One turn moves each row of this set onto another row. After a few examples, where does it send each row asked below?
Gub: -19  19   7  -5   6 -11  -9   3 -17  -3   1 -10  32  -3  10 -25  -3 -40  -4   9  12
marem: -14 -10 -17  11   3 -14   1  28 -26  -8  -7 -14   2 -33  21   4  -9   4  -8  -2   6
toko:   7  16 -20 -19   5  -7   1  31 -29  11 -18   5  -1   5  10  14 -14   8  -2  22  19
ruku:   7  -6  -4  -5 -37  22   5  10 -12   1  -5  -2   9   3   4  18   7  -7   3   2   9
kuz:   2  40 -10  -7  15 -23  -1   8  -8  -7   0 -23   8   7  -9  -9   2   7   6   7  14
Gekad: -19   9  15   0  10  -8  18  29   3 -20  11   9  15 -13  20   7 -14 -16 -20  16  12
kom: -20  35  -2  -6 -25  -8  -6   7  -8  -5  -1  -7   7  -1  27  18  -2 -18   5  27  12
Kure: -14 -13  -7  -4  20   1 -28   5  -4 -21  26  -2  10   0  20  -9 -12  12  -5  16  -5
lor:   3 -14 -10 -16  -1 -26  -2  16   0  17  -4 -15  -6 -15  -4  -7 -37 -17  -1  12  16
poso:  -9  -3  -8 -10   0  -5  -7   7  -3  -5   5 -34  13   2  40 -28  -7  -3  -9  34  10
Geba:   5   3  -7  -7  36  29  12   5  -9  -4   1 -10  16  -2   9   4  -1 -20   4   0   1
binu: -13   7 -32  -8   0 -14   7   7   3   9   4   4  19   8   2  29 -28 -20 -16   6   6
Pema:  32 -11  -1   7   0   3  -7 -11  12  -4   0  -3   4 -25   9   5  -1  -7  -5  19  -5
duruk:   4  -6 -27 -19 -25  -1 -10   0 -17  17 -10   2 -13 -19  12   6   1 -14 -12   1  15
Giv:  10 -27  -6  -7   3 -28   6   3 -11  -6  -1 -11  -2   8   1   0   5  -9  22  35   5
dubo:  -1 -26   9 -18  19   0 -11  14  -3 -13   3   4   0  22  13  17 -16  -3   3  -6  12
Zalaz:  -4  35 -10  -5 -19 -36 -13   7  -9  -1  -3  -5   2  -1  22  -9  -1   2 -16  -2  10
ref: -29 -19  -7  -6   9 -26 -14   2  -4  10   3  -8  29  12   5   5 -19   8   7   8   5
kelu:  -1 -11  23   2  11   5   0   0 -27   2   4   6 -19 -10  10   8   6  -7  -5   0  -6
surir:  32   8 -14  -9   9 -24   8   6   0  10  14   3  -2  -2   1 -10  -3   3   5  -6  29
faku:  -2  28   6   1  13 -30 -10  -9 -19  -9   6  -2  12  -6  36  -1  -9   9 -14  21   6
dizo: -19   9 -12 -12 -42  -5   3  11 -14   4  -2   4  16   9  -2  -8  -9  -6  -6  29   3
Luv: -30 -11   1   1  22 -10 -11  19  19 -11  -6  -3  15  -1  22   9 -22  -5 -16  20   6
Navog: -22 -17  -6  -6  22 -18 -16  28  -8  -4   3  -2   7 -12  23  20  -4  -9  -1  -7  -5
nito:  -3  17 -14  20   5 -17 -20  24 -19  11   3  11   7  11  17  -7  -9   3  -8  -6 -14
vemun:  19  13 -10  15 -20  -2   2 -16   1  -4  -7  11  21  11  12 -11  -5 -17  11  22  22
maba:  -5  22  -1  10  11  28  14 -11   1 -20  -5 -11  11   1  10  -4  15  -9   1  14  16
ziga:  10 -16 -22 -16 -11  -6  20  15  -3  14   2   7 -14  -7  -8 -15  -7 -18  14  11  11
pobed:   3   3  -5  -4 -34  12  -8  -9 -20 -20   4   4  13   6  23 -19   9 -12 -15  12  -1
gumu:  -6   4  -4  -6  15  16 -13   5  11 -11  11 -10  18   7  -1   2   1 -13 -26  12  39
Ruvip:  -4   4  -1  -6  -4  24  11 -10   3   8 -12   9   7   3  20 -22   7 -23  -2  26 -12
tifav:   1 -26  -9 -13  15 -16  27   5   1  -9 -20  -7  21  -7  19  -8   2  -7 -20  11  -4
Vaz:   1  28  -3 -11 -19  -5 -19   7 -15 -14 -10  -1  -7   6 -20  -5  -1 -23  -2   9  13
sigiz:  11  14  -7  15  21   1   7  -8  -3 -15   5  -4  -1   1  -9 -30 -12 -13  11   8  15
Kivut:  21  14 -17 -15 -12  10  -6  15 -13  20   7  -2  11  -5   2 -16  22   6   7  14   9
zegi: -15 -36  -6 -11  29 -12  -3   7  -8  -8  -1   6   8  -7  32  -4   0   1  -8  22   7

Kivut -> vemun
ref -> dubo
Now find these:
Zalaz -> ziga
Giv -> gumu
Pema -> Gub
duruk -> Ruvip
binu -> kelu
Geba -> faku
marem -> tifav
dizo -> ruku
zegi -> Luv
sigiz -> kuz

One turn moves each row of this set onto another row. After a few examples, where does it send each row asked below?
Zarak:   4   1   1  18 -13   7  -5   3   2  20   1 -42  13  18
gesu:   6  -3 -10  -4  14  -8 -19   5 -12  25   2  21  27   1
zerar:   8 -13 -14  14  14  -1  -5  10   0  32   5 -55  12   3
seb:  12 -11   2  -5   4  -9  -1  -8   2  -6  13 -24  10   4
taf: -11 -14 -15  -3   9  16  -2  11 -21  31  -3  11 -11 -22
dizuf:   6   1  -2  -7   5  27 -25  11  -9  27  11  12  13 -21
Gofa:  -1  -2 -10   4  27   2 -16  13   6  23  10 -52   5  12
kivi: -15 -20   6  17 -21   6 -20   3 -10  25   1  -4 -10  -3
gatik:   0 -10 -12  11  -5   1  15   9  -4  14  11 -40  -8 -19
mab:   2  -7 -13  29  11  -3  -2  -1   2   2 -15   1  -7  15
Fepor:   3  -5  -1  -8  27   2 -21  14  -1  12  20 -45  10  -1
non:   8   2 -12  26  -6 -11 -12  20 -12   8   8  -1  16 -22
Fefo:  -5  -1 -15   8  16  14 -10  26 -22  37  -8  11 -11 -15
pofe:  -3  -6 -24  -2   7  11 -14  -4  10  43  -7   5 -21  -3
rasub:   0  11 -28  15   3  12 -13  11  -6  39 -24   1   2  12
Begu:  13 -15   6  -3  15  11 -18   3  -7  10  10 -45  18   3
rumoz:  -6  -8  -9  -8  21   4 -16  12   1  21  14 -51 -11  -5
pef:   8   3 -21  22  27   6  -3  12   4  39   2   8  22   4
Bafip:   3  10 -15   6   7   6 -30  17 -10  41 -17  10   1  13
Fiv:  11 -18 -14  -9  14   1 -10   0   0  12   4 -49 -10 -12
Rozot:   2  -8  -9  -4  25 -10 -18  13 -13  29   0  24   5  -1

rasub -> gesu
mab -> non
Now find these:
Fepor -> rumoz
pofe -> pef
Fiv -> zerar
seb -> gatik
Bafip -> Rozot

One turn moves each row of this set onto another row. After a few examples, where does it send each row asked below?
zunu: -15  13  14   2 -11 -16 -29   3   8   4  10  -4  14
magol:  15  24 -19  15   3   9  10 -14  -8   7  -8   6  -2
lono: -15   0  18 -11   0  -5   5 -24   3 -16 -24  -6   7
fubu: -22  -3   1  16 -14  -3  29  -7  -2  -3  -1  24 -12
zusuz:   1  15   4  16 -21 -12 -11  10  -8   6 -11  12  26
kodo:  17  24 -16  10   6   9   6 -18  -7   3 -13  -1   3
Rog:  -3   8  -9  -8  28  -2   7 -18 -13   7  11   3   0
gibo: -15   3   8  -4   2 -20 -14   2 -13   7   0   9  33
mebu: -30 -19 -11 -10  -2   1 -12 -17  -1 -21   1  -1   4
pizug:  -2 -24   2  -2 -12 -20  17  10 -14 -10  -2  18   0
pumim:   2   8  -8  -7  26  -7  14 -13 -15  10  11   8  -2
tava: -16  19  -8  18 -20   1 -23  -3   0   2  -6   6  24
gebev: -11  11  12  10 -18 -20 -15  14   2  11  16  11   7
rebe:  -8 -13 -17  19 -28   0  13   6  -7 -14  -3  19  -5
foz: -24 -11 -11  10 -23   3  -8  -5   9 -18  14   6 -17
Tof:  -4  -3  21   5 -15 -18  29   0  -1  -3  -8  16 -11
zifun: -29   4  -5   9  -2 -11 -10   3 -12   9  12  19  24
Filok: -31   3   8  -1  -4   4  -1 -27  13 -16  -6  -4  -8
poti:   4   2  23  -4 -11 -13  17  -9   0 -10 -26   2   0
gasu:  10  23  -1   3   5   0  -4 -10   9   6  18  -5 -22
rabo:  12 -14  15 -10 -19 -19  -3   6   1 -18 -11  -4  -4
rur:   1  -2  -2 -16 -24  12  -3  -7 -11  14  14 -29   4
Gupe:  -1 -11  -3  -6 -15  -1 -12 -12  -1 -24 -25  -9  11
Nagof:  17  21   3   0   6  -6  -1  -7   5   7  13  -6 -20
zuza: -32   5  -2  15 -15   9  11 -20   9 -11  -1  10 -13
zorit:  11  -4  -8  -7 -29  11  11  -1 -23  19   4 -15  11
fova:  -8  -8 -13 -12 -20  13   9  -6 -21  19  22 -12   7
Dobo:  -3  -1 -16  -7 -25  21   1 -11 -17  15   9 -20  10
vilod:   2  -9  -4 -22 -16   6   7  -5 -23  18  11 -19  13
lepon:   5  -2  -6  -8 -31   9   9   2 -14  21  20 -15  -3

vilod -> zorit
gebev -> zifun
Now find these:
poti -> Tof
magol -> gasu
pizug -> rebe

